In the rows, zero is written as 128.
The rows of A fall into a few groups, which share some directions, and each row is roughly a mix of its group's hidden directions, except some rows that fit no group.
A:
[[173 136 181 137 162 153 114 136 149 120]
 [115  71 159 129 180 110 116 132 125 130]
 [150 131  97  70 131 117 117 175 142 120]
 [153 142 140 141 152 121 132 106 199 113]
 [ 97 167 171 174 140 139 141 151 141 131]
 [106 138 167 101 129 140 171 105 123 174]
 [123 147 137 155  93 183 119 130 170 114]
 [108 122  89 144 122 132 103 158  67 121]
 [ 79 147 137 145 131 110 143 185 105 139]
 [ 95 175  99 115  76 135 135 122 110 128]
 [132 109 103  97  92  97  94 105  88 136]
 [ 99  71 102 149  97 155 128 146 114 138]
 [118 100 134 122  63 127 126 109  93  99]
 [127 124 111 111 112 132 121 101  62 167]
 [122 118 140 145 122 118 174  77  91 155]
 [152 134  95 163 168 166 124 148 105 103]
 [128 115 192 122 107 144 139  98 154  98]
 [ 95 137 137 143  70 130 120 148  83 113]
 [129 121 156 182 120 110 167 103 121 163]
 [141 122 120 184 155 116 110  92 150 162]
 [110 112 128 106 164 116 120 188 134  91]
 [136 143 109 199 137 133  90 143 116 120]
 [105 144 120 114 100 117  80 168 122  87]
 [ 94 129  91 177 103 114 108 147  97 124]
 [149  93  95 119 115 157 152  83  95 118]
 [122  89 109 102  95 140 115 140  72 144]
 [158  97 143 122 121 159 120  63 140 126]
 [175  91 125  82 137 135 139  88 126 119]
 [173 141 149 130 146 160 154  99  88 108]
 [113 118 149 160 105 117 125  73 126  83]
 [125 128 129 105 130 158 149 148  63 161]
 [161 134  96 111 125  95  74  99 138 116]
 [161 124 135 114 105  89 170 128 106  83]
 [123 126 149 109  78 113 102 113  72 120]
 [158 157 106 116 181  97 121 116 148 158]
 [118 104 120  98 117 126 149 192 146 159]
 [159 146 150 153 164 186 133 109 119 116]
 [112 101 161 100 127 145 166 114 180 119]
 [104 101 183 152 107 138 119 115 134  85]
 [161 141 144 162 162 183 134 126 125 101]
 [162 140 172 131 144 154 146 140 181 139]
 [146 139 139 147 178 106  80  95 142 117]
 [173 136 128 118 110  63 127 100 123 137]
 [170 129 156 141 150 161 175 134 141  97]
 [146 132 154  93 122 109 134  85 176 157]
 [127 110 153 186 129 128 145  79 122 150]
 [133 133 134 154 150  72 107 153 157  92]
 [146 103 115 108 159  75 123 172 121 143]
 [137  88 153 118 157  90 153 110  84 134]
 [139 118 168 136 101 132 146  69 138 159]
 [118 106 102 111 100 123 109 120  60 138]
 [115 104 171 135 104 178 144 143  92 120]
 [ 79  96 125 149 152 157 150 159 105 147]
 [100 149 101 150 167 100 145 104 171 138]
 [142 154 149 134 145 111 125 130 203 123]
 [116  89 154 140 144 195 126 111 125 127]
 [112 151 135 151 168  98  99 179 143 132]
 [151  76 107 113 146 101 134 172 129 153]
 [ 97  90 152 156 131 164 132 113 160  93]
 [105 133  78 181 126 129 111 162 113 136]
 [ 82  97 160 159 103 156 146 111 118 109]
 [130 126 144 153  95 140 118  59 125 104]
 [ 90 130 128 122  84  86 162 152 153 135]
 [122 165 104 125 103 174 117  80 145 121]
 [101 128 119 121 112 155 108 166  73  99]
 [148 117 177  86 122 143 153  87 143 140]
 [124  88 142 136 176 168 102 139  96 125]
 [145 156 127 135 150 112 128 196 161 123]
 [112 177 113 110  94 111 142 179 132 137]
 [ 81  86 126 137 149 137 146 152  83 137]
 [150 161 124 126 160 100 131  83 174 133]
 [156 113 133 126  93 130 109 124  72  87]
 [117 141  79 104  72 147 107 116 124 116]
 [144 103  71  82 113 130 123 158 134 140]
 [151 116 115 119 125  85 131 125 195 111]
 [ 98 131 152 110 105 132 134 189 126  89]
 [100 113 104 106 102  63 133 123 148 137]
 [159 121 136 121 188 175 110 144 133 118]
 [ 93 109 148 173  89 130 113 108 113  95]
 [100 117 131 138  73 131 147  96  82 121]
 [110  83 112  92  84  92 137 118 124 145]
 [123 124 149 181  91 115 128  82 131 154]
 [108  79 123 134 123 169 101  97 106  99]
 [133 123  87 133 188 145 123 160 158 122]
 [117 111 152  88  90 114 138 176 147 152]
 [109 121 114 148 120 146 129 173  67 107]
 [114 124 102  89 161 131 129 189 125 108]
 [172 118 149 122 112 147 156 158 180 135]
 [ 86 174 141 157 101 117 150 160 117 140]
 [129 150 113 133 167 126 160  68 105 142]
 [158 143 163 138 101 151 112  75 102 124]
 [149 133 163 138 147 175 108 112 178 137]
 [172 172 111 146 129 136  98  97 126  93]
 [ 96  89 128 146 161 132 159 161 103 158]
 [133 169  65 127 129 143 121 160 129 104]
 [184 138 102 149 107 137 149  99 156 103]
 [101 143 129 115 112  88 139  78  85 138]
 [ 82 106 141 160 147 118 124 181 105 130]
 [164 127 119 158 140 154  92  87 117  91]
 [128 164  93 118  79 141 130  80 126 135]
 [120 117 177 148  95 124 131  83 149  96]
 [155 144 115 133 109 116 131  61 118 164]
 [116 110 124 170 121 120  84 180 152 124]
 [163 154 131 120  77 149 128 100 167 115]
 [171 159 147  97 133 121 102  81 136 148]
 [ 96 105 122 133 123 144 152 197 123 144]
 [147  79 102 128 133 180 142 140  96 128]
 [105 121  79 132 127 128 112 146  70 152]
 [133 153 123 153 167 142 134 181 170 121]
 [163 113 119 105 161  73 121 161 133 143]
 [104 133 120 120 121  74 142 155 182 131]
 [122 122  97 180 163  99 102 159 137 124]
 [105 102 160 190 114 103 107 116 123 117]
 [133 120 110  78 123 120 127  71  91 125]
 [132 157 163 129 134 126 112  59 145 135]
 [ 91 121 102 148 103 162 108 133  84  97]]

Here is one row of each group, with its name. Which group are the others in?
[139 112 114 109 106 140 109 121  54 134] | U
[129 130  91  75 172 141 132 161 133 139] | N
[106 106 163 126 124 125 147 181 121 174] | E

[176 153 114  84 117  94 121  96 134 122] | N
[ 92 159 143 130 149  94  92 149  99  98] | N
[135 130 161 154  98 137 138  73 165 114] | E
[150 146 161 136  76 141 116 102 151  91] | N
[115 129 177 183 143 128 159 107 121 144] | N
[128  93 139 118 159  88 131 185 111 131] | N
[125 133 127  76 104  99 125 164 105 168] | U
[146 135 145  74 102  96 108 111 146 164] | U
[123 142 137 182  88 114 103 101 120  95] | E
[124 108  99 119  73 149 136  81 105 128] | N
[105  77 118 114 164 122 137 167  96 137] | N
